In the rows, 128 means zero.
The rows of D fall into a few groups, and each row is roughly a mix of its group's hidden directions.
D (105 x 10):
[[124  77  95 119 125 150 159 177 152 128]
 [153 142 102 139  93 126  58 131 126 107]
 [ 87 124 145 153  96 126  93 183 144 139]
 [129 166  72 116 134 130 117  77 153 118]
 [170 119 153 112 111 108  78 130 162  94]
 [147 174 121 184 158 117 110 154 130 104]
 [166 130 175 149 124 153  88 102 163 129]
 [163 111 101 111  90 140 166  88  95 125]
 [114 153 190 155 126 149 145 148 159  99]
 [132 170 110 168  99 164 146  97 140  96]
 [147 127 125 108 174 126  64 138 140  96]
 [138  92  63 115 175 141 118 123 135 125]
 [ 89 116 101 122 119  93  92 136 124 184]
 [130  94 135 132 170  79 117 104 130 174]
 [129 185 109 112 148 114  86  96 152 147]
 [149 137 174 145 130  92  70 117 131 151]
 [113 175 116 126  82 142 137 176 114 102]
 [164 119 147  99 145 179 143 123 114  80]
 [120 112 106  72 107 157 135 153 159  91]
 [149 122  82  95 135 148 133 100  72 118]
 [138 106 131 145 104 141  71 134 180 153]
 [ 94 166  87 131 119 151 137  96  81 127]
 [116 142  96  87 127 114 162 146  71 113]
 [ 78  97 157 106 161 147 137 101 160 123]
 [139 144 149 106  99 110 139  54 126 118]
 [ 72 162 134 110 166 106 115  97 108 117]
 [122 150 157 185 123 158 106 102 167 133]
 [134 108 163  81 139 107 177 105 156 119]
 [119 147 166 157 151  99 165 162 120  89]
 [117 141 136 100 119  93 144 109 189 165]
 [150 120 125 148 100 112  73 156 104 172]
 [134 147  76 117 135  91 139 122  74 148]
 [ 92 151 178 172 135 133 161 125 141 154]
 [103 132 185 129 128 139 186 126 103 111]
 [164 105 110  99  96 142  91 169 158 122]
 [105 129 144 158 131 181  77 124 135 161]
 [114 138 162 173 164 124 121  70 134 122]
 [ 72 125 113 102 141  90 132 172 144 145]
 [119 119  89 140 170 173 152 142 112 168]
 [149 103 155  97  98 130 174  79 130 134]
 [ 93  89 103  77 134 134  98 153 106 121]
 [110 143 153 163 106 132 124 137 200 138]
 [ 71 116 159 115 139  90 145 155 158 141]
 [133  87 173 131 138 154 127 166 169 150]
 [101 122 124 111 104 177 122 127 185  97]
 [ 97 123 172 156 177 156 127 164 124 123]
 [124  74 103  99 146 142 178 153 119 122]
 [100 109 183 132 127 167 106 134 171 122]
 [186 112 126  88 156 122 120 149  88 126]
 [114 113  85 171 143 161 141  97 157 100]
 [113 148 168 102 120 109 178  89 158 126]
 [159 145 101 123  89 109  79 107 164 140]
 [131  70 143 131 145 144 145 178  94 123]
 [115 101 121  97 132 176 138  79  93 147]
 [110  72 156 160 129 122 166 140  98 147]
 [149  88 124 127  86 129  96 149 182 132]
 [102 128 108  81 115  85 173 105 134 147]
 [ 91 134 151 140 128 162 193 132 120 103]
 [149 118 115 185 114 126 120  69 114 146]
 [152  61 149 136 114  82 134 133 139 141]
 [151 121 170 176 122 158 147  91 114 101]
 [175 144 141 105 125 105 132  66 148 114]
 [132 121 159  89 136 114 160 127  62 125]
 [185 140  79 132 132 105 110 147 163 130]
 [130  92 125  91  86 133 156 108 152 173]
 [170 146 132 175 172 161 111 133 120 108]
 [123 149 123 182  72 117 135 131  89 133]
 [ 92 116 126 136 132 150 195 128  98 157]
 [129 143  96 122 130 129 146  64 171 102]
 [ 91 162 103 116 159  99 153 116  82 145]
 [139 115 131 138  80  75 114 113 130 175]
 [ 94 148 151 105 150 185 124 122  89 112]
 [110 129  84  83 160 111 153 107 143 164]
 [110 101 116 112 168 183 134 116  85 135]
 [158 175 118 134 118 138 114 156  66 129]
 [100 110 119 157 120 140 188  87 150 112]
 [127 150 160 127 153 132 106  82 176 161]
 [118 112  57 146 157 157 111 141 146 132]
 [123 151 138 139 139 165  98 181 173 113]
 [114 138  96 124 170 148 128 110 194 122]
 [139 187 111 175 131 128 102  94 137 143]
 [147 121  91 148 145 145 132 165 166 179]
 [157 113 137 135 103 112  91 152  63 133]
 [ 82 133 163 111 114 113 142 184 155 118]
 [139 147 175 107  96 128 159 120  88  90]
 [156 134 157 178 125  95 147 123  78 139]
 [133  67 140 144  95 106 102 131 165 152]
 [117 144 149 127 153 154 139  62 138 166]
 [ 95 144 117 115 194 115 102 147 111 102]
 [144 166 108 143 163 101 152 105  76 139]
 [129 184 123 129 103 142 101 134 185 114]
 [101 144 138 145 200 162 113 122 119 139]
 [160 115  70 118  98 127 159 105 112  99]
 [125 146 106 103 106  97  65 111 120  95]
 [104 180 142 135 138 101 117  83 111 166]
 [118 132 136 134  95  95 182 155  88 104]
 [112 140  54 153 118 153 137 101 124 117]
 [127 129 165 188 115 116 134 115 180 128]
 [126 156 156 109 104  97 155  81  85 131]
 [126 139 191 139 141 131 126 124 188 113]
 [ 98 149 190 160 155 145 145 123 103 119]
 [143 130  59 132 147 138 102  87 139 109]
 [128 129  87 105 117 161 171 122 102  81]
 [114 165 184 166 166 117 136 124 145 117]
 [106  76 103 151 168 121 143 117 149 166]]
One row of each group comes first, with its name. Which group is each row after those in?
[161  99 149 143 113 121  76 177 112 131]	<30>
[123  90 132 156  92 136 111 108 191 130]	<52>
[153 146 111 122 111 125 140  71 162 174]	<86>

[119  92 142  77 151 131 154 133  78 113]	<52>
[140 158  99 125  92 167 134 129 126  69]	<30>
[ 62 143  97 116 141 132 131 113 111 170]	<86>
[105  89 125 130 164 148 174 139  81 124]	<30>
[ 94 149 148 152 130 174 148 176 102 114]	<30>
[127 121 108 127  91  93 174 139  76 113]	<52>
[119 133 122 112 137  69 187 148 109 117]	<52>
[ 79 157 136 149 164 132 155 119  81 115]	<86>
[178 107 136 134 110 158 168  99 148 160]	<86>
[116 115 189 141 142 161 172 107 113 129]	<86>
[156 125 162 141 117 132 197  98 114 118]	<86>
